In the rows, 128 means zero.
Where one turn sends some rows of the set: a few examples, then the rows asked:
Tiv: [137  92 140 121 100 117 131 105 107 137 160 139 126 123 147 123 151  96
 133 104 159 107 117 108 129]
mep: [153 105 155  66 116 138 134 115 149 154 134 144 139 124 123 121 107 157
 118 101 134 124 113 133  95]
Zogi: [135 120 153 117  96 122 126  96 108 135 143 102  97 106 135 117 156  97
 130 111 149 122 117 105 112]
noro: [146 101 114 121  90 138 155 118 128 129 118 152 127 146 114 146  97 118
 129 110 130 123 119 138 122]
Zoguk: [150  91 159  67 113 133 140 113 148 146 119 147 136 114 120 121 101 158
 105 103 141 126 102 126  97]
Zabu: [137 145 161  69 111 127 150 119 121 135  90 146 128 148 135  93 111 110
 115  93 138 152 108 115 120]
zal: [100 130 135  96  92 103 130  86 120 148  82 165 140 123 135 129 126 115
 113 108 130 134 104 121 105]
bobun: [137 110 147 116 104 124 131 120 112 114 145 113 103 111 157  97 151 132
 128 125 149 133 107  91 115]
ful: [138 116 135 115  93 125 115 103 117 136 114  97 118 111 155 110 160 125
  96 109 146 123 126  98 127]
dun: [117 121 140  92  86 135 160  69 145 130 117 144 115 126 146 128 100 117
  99  60 125 118 104 126  95]
Vaz: [140 131 165  73 116 143 163 104 126 120 106 156 130 148 133  79 107 114
 125  96 121 139 110 123 129]
badep: [137 125 160 118 100 115 132 105 109 138 140  96 105 108 139 124 148  90
 115  93 153 115 105 122 115]
Ruruv: [143 110 130 125  92 146 149 114 127 121 123 167 120 154 111 139  89 132
 122 110 139 128 112 131 122]
guzod: [142  95 138 119 102 129 108 108 116 133 162 120 102 124 145  90 128 119
 119 115 166 121  85 114 115]
Muga: [154 111 158  69 107 139 131 116 149 138 119 150 139 134 119 126 113 165
 109 105 146 135 113 119  99]
rabos: [143 101 141 113  90 126 127  97 111 136 158 127 103 115 149 118 153 101
 141 110 159 114 116  98 118]
dapin: [148  88 120 119  92 143 156 109 124 129 113 158 124 144 109 134  84 113
 116 107 137 126 113 128 127]
Fabof: [121 138 147 109  82 133 152  71 126 138 135 158 115 130 143 134 101 128
 113  63 125 125  96 132 100]
tapo: [127 122 147  99  81 127 166  69 129 134 129 139 116 125 131 129  97 124
 105  57 118 121  91 121 102]
lumi: [127 139 136 103  79 127 160  78 132 136 125 132 106 133 141 129 101 124
 111  62 114 122  91 131  99]
sakiz: [103 114 132  96  93 103 130  82 120 147  80 153 140 116 121 118 112 122
 100 116 119 121 101 114 110]
Kizo: [146 106 113 115  87 140 152 105 123 117 110 151 133 147 127 138  84 105
 126 111 134 133 113 140 120]
Paf: [133 135 147  83  75 123 156  68 139 122 118 137 115 131 144 130 106 124
 111  68 121 120  85 126  95]
dilo: [ 94 111 132  91 103 106 134  87 137 130  77 154 136 129 121 118 116 113
 101 113 127 125 106 111  99]
pidi: [129 130 158  69 122 134 156 110 130 121 103 144 133 149 131  81  90 110
 107  92 131 133 114 109 119]
Buvaf: [143 103 141 116 102 131 115 110 111 133 162 122  97 114 158 100 133 121
 132 122 160 123 104 101 110]
fogig: [143  99 156  74 115 138 136 103 148 136 128 148 148 114 124 129 106 154
 118 110 134 131 106 144  89]
Zami: [112 120 135  89  94 113 119  78 132 136  76 159 132 133 120 112 119 123
 110 130 121 120 103 119 110]
Vofu: [137  96 156  69 115 134 143 112 153 129 124 152 145 120 124 128  99 153
 106 105 141 110 117 124  97]
vazut: [142  94 138 111  88 124 127  88 113 138 162 131 123 121 144 109 154 101
 128  97 160 105 112 106 132]
zud: [137  97 142 114  98 119 140 124 120 109 138 114 115 115 156  93 158 138
 116 114 153 131  93 100 125]
Fel: [103 122 123  92  91 102 124  84 131 150  83 156 133 128 134 113 127 130
 108 116 116 121 103 112 105]
Mevi: [139 121 139 115  96 133 121 104 109 133 125  91 121 104 151  92 151 120
 101 109 145 129 122 110 133]
Vuvi: [136 106 150 123 107 121 139 127 119 108 133 119 100 132 149  90 155 131
 113 114 148 131  95  93 125]
Nul: [135 121 144 116  97 129 124 102 108 129 134  98 110 106 151 102 158 121
 120 117 141 132 128  93 121]
Gizek: [137 127 159  72 113 128 167 116 116 131  93 149 129 138 137  79  99 110
 111  93 126 138 104 110 131]
pevit: [133 101 125 116  99 145 156 112 134 118 111 158 119 140 119 137  77 108
 113 107 140 116 116 138 118]
Figol: [134 134 156  73 119 126 157 124 122 134 101 152 123 153 131  77 111 112
 127 100 123 137 104 115 126]
gefe: [129 118 158 118  97 112 133 100 109 131 138 101 110 103 122 116 159  95
 121 106 151 111 103 122 122]
zukab: [139  98 148 118 115 132 105 103 118 141 168 127 108 124 150  92 131 130
 114 109 158 118  96 107 110]

dapin moves to Zoguk
lumi moves to noro
And these:
Fabof moves to Ruruv
badep moves to Tiv
Mevi moves to gefe
Zogi moves to rabos
pidi moves to dilo
Vaz moves to Zami

Where one turn sends some rows of the set: a few examples, then the rows asked:
bog: [130 129 141 154 109 128 128 133 105 143 150 133 142  84 109 119 118 143
 122 118 122 131 113 142 120 150 122 110 111 146 172 104 102 144 137]
gisus: [137 130  97 108 137 112 134 107 100 126 151 149 119 120 136 146 121 156
 119 126 162 156 136 146 119 135 117 132 124 175  94 119 151 132 181]
biva: [140 141 121 153  91 144 141 118  97 123 149 134 115 135 109 122 118 129
 147 111 130 125 139 143 107 150 134 123 121 140 155 101  99 146 143]
kek: [130 127 122 172 104 134 169 128  92 134 128 146 118  91 112  95 122 144
 129 149 131 122 121 136 102 173 124 114 133 166 163 112 124 154 154]
nurar: [137 114 149 148 123 133 128 133 132 104 122 163 133 109 106 131 114 117
  87 150 159 132 166 151 107 156 136 111 146 196 128 102 130 124 176]
Rav: [129 117 156 143 116 136 133 140 141  97 134 169 127  92 106 143 120 145
 103 146 151 143 148 134 113 183 121 126 162 182 125 134 133 133 179]
riru: [146 129 143 166 117 130 139 143 103 138 140 138 139  83 115 107 129 135
 123 127 125 127 122 150 112 150 142  92 129 152 158 108 101 148 141]
Goda: [137 136 141 157 112 131 131 138 101 138 143 146 143  82 120 118 115 133
 127 121 123 123 117 158 116 149 141  99 123 139 161 116  93 150 145]
ket: [111 142 134  90 106 132 120  92  90 107 116 146 115  98 134 112 133 136
 118 179 113 146 108 122 136 133 137 126 133 145 140 112 131 112 172]
sason: [120 127 120 169  98 129 162 117  84 143 121 152 123  86 118 104 112 140
 128 147 132 120 112 143 104 172 122 118 120 157 164 114 120 148 162]
tur: [137 123  98 113 142 116 110 111 112 122 166 144 134 110 135 139 123 146
 101 127 165 155 135 154 117 127 122 124 119 174 107 109 147 123 171]
Buzuz: [122 143 119 122 107 105 110 159 143 118 126 152 132  99 110 151 135 144
  98 169 148 140 156 146 141 143 117 122 148 178 134  98 110 108 160]
Satob: [130 134 113 129  90 105 115 142 129 114 113 151 110 123 117 157 141 144
 114 161 152 140 168 142 132 152 119 130 148 171 115  98 112 100 161]
sarok: [126 144  96 108 145 117 137 109 114 126 156 143 133  99 143 143 118 154
  89 130 157 152 122 145 129 135 106 140 140 184 117 131 139 134 179]
Lol: [121 136 151 105 119 133 112  99 107 111 102 153 110 111 119 128 119 129
  82 174 108 143 129 115 137 139 133 146 140 145 159 117 117 127 177]
mulug: [120 148 133  83 114 135 119  99  94  92 119 150 110 117 137 112 113 131
 119 172 109 130 130 137 135 121 139 129 132 142 138 106 128 133 160]
temi: [128 132 155 107 117 133 102  98 108 108 105 150 110 115 123 133 123 126
  85 165 107 145 133 118 137 137 139 144 140 137 153 116 112 123 172]
Ril: [117 139 115 124 101  99 134 150 131 120 106 158 113 103 113 153 126 160
 109 174 146 135 157 138 139 159 102 136 148 182 126 105 123 119 166]
makof: [149 134 125 168  95 145 151 128  97 118 143 141 110 120 116 111 134 133
 148 123 131 127 137 143 100 165 144 111 142 143 142 116 104 148 147]
Rur: [126 135 150 106 115 134 112  96 105 105 101 153 102 122 122 132 118 129
  90 169 108 142 137 116 134 142 134 151 142 140 151 118 117 130 175]
rubel: [126 131  97 107 144 116 129 117 114 125 166 150 133  96 131 138 120 162
 105 138 162 157 121 144 122 140 109 133 127 180 113 124 155 135 180]
vap: [119 125 144  92 112 126 100  98  97  95 120 147 114  92 144 117 121 145
 113 167 107 136 119 132 135 135 129 128 127 132 137 111 132 122 150]
ran: [136 130  96 114 136 111 136  96 100 124 141 142 117 118 151 148 117 150
  98 120 158 147 138 148 122 136 108 142 133 178  99 124 140 129 174]
dige: [142 124 163 142 116 123 148 132 118 122 105 162 125 109 108 151 129 131
 114 137 151 148 153 136 117 163 139 109 154 189 103 121 120 122 191]
Gatob: [138 140 115 163  86 148 145 116  92 118 144 148 114 123 119 115 123 124
 148 125 135 123 132 149  99 164 144 118 134 136 150 117 101 143 156]
Zoder: [117 137 117 158  93 132 169 114  87 146 129 139 118 103 104 111 117 146
 137 138 131 131 112 126 110 167 113 128 117 163 169 105 119 145 161]
bige: [135 129  95 118 138 119 113 100 114 120 162 136 134 108 147 142 128 140
  84 122 163 153 131 150 121 129 117 134 134 176 113 119 134 115 170]

sason moves to Goda
mulug moves to ket
Lol moves to temi
And these:
gisus moves to rubel
biva moves to Zoder
ran moves to sarok
kek moves to riru
nurar moves to dige
Buzuz moves to Satob

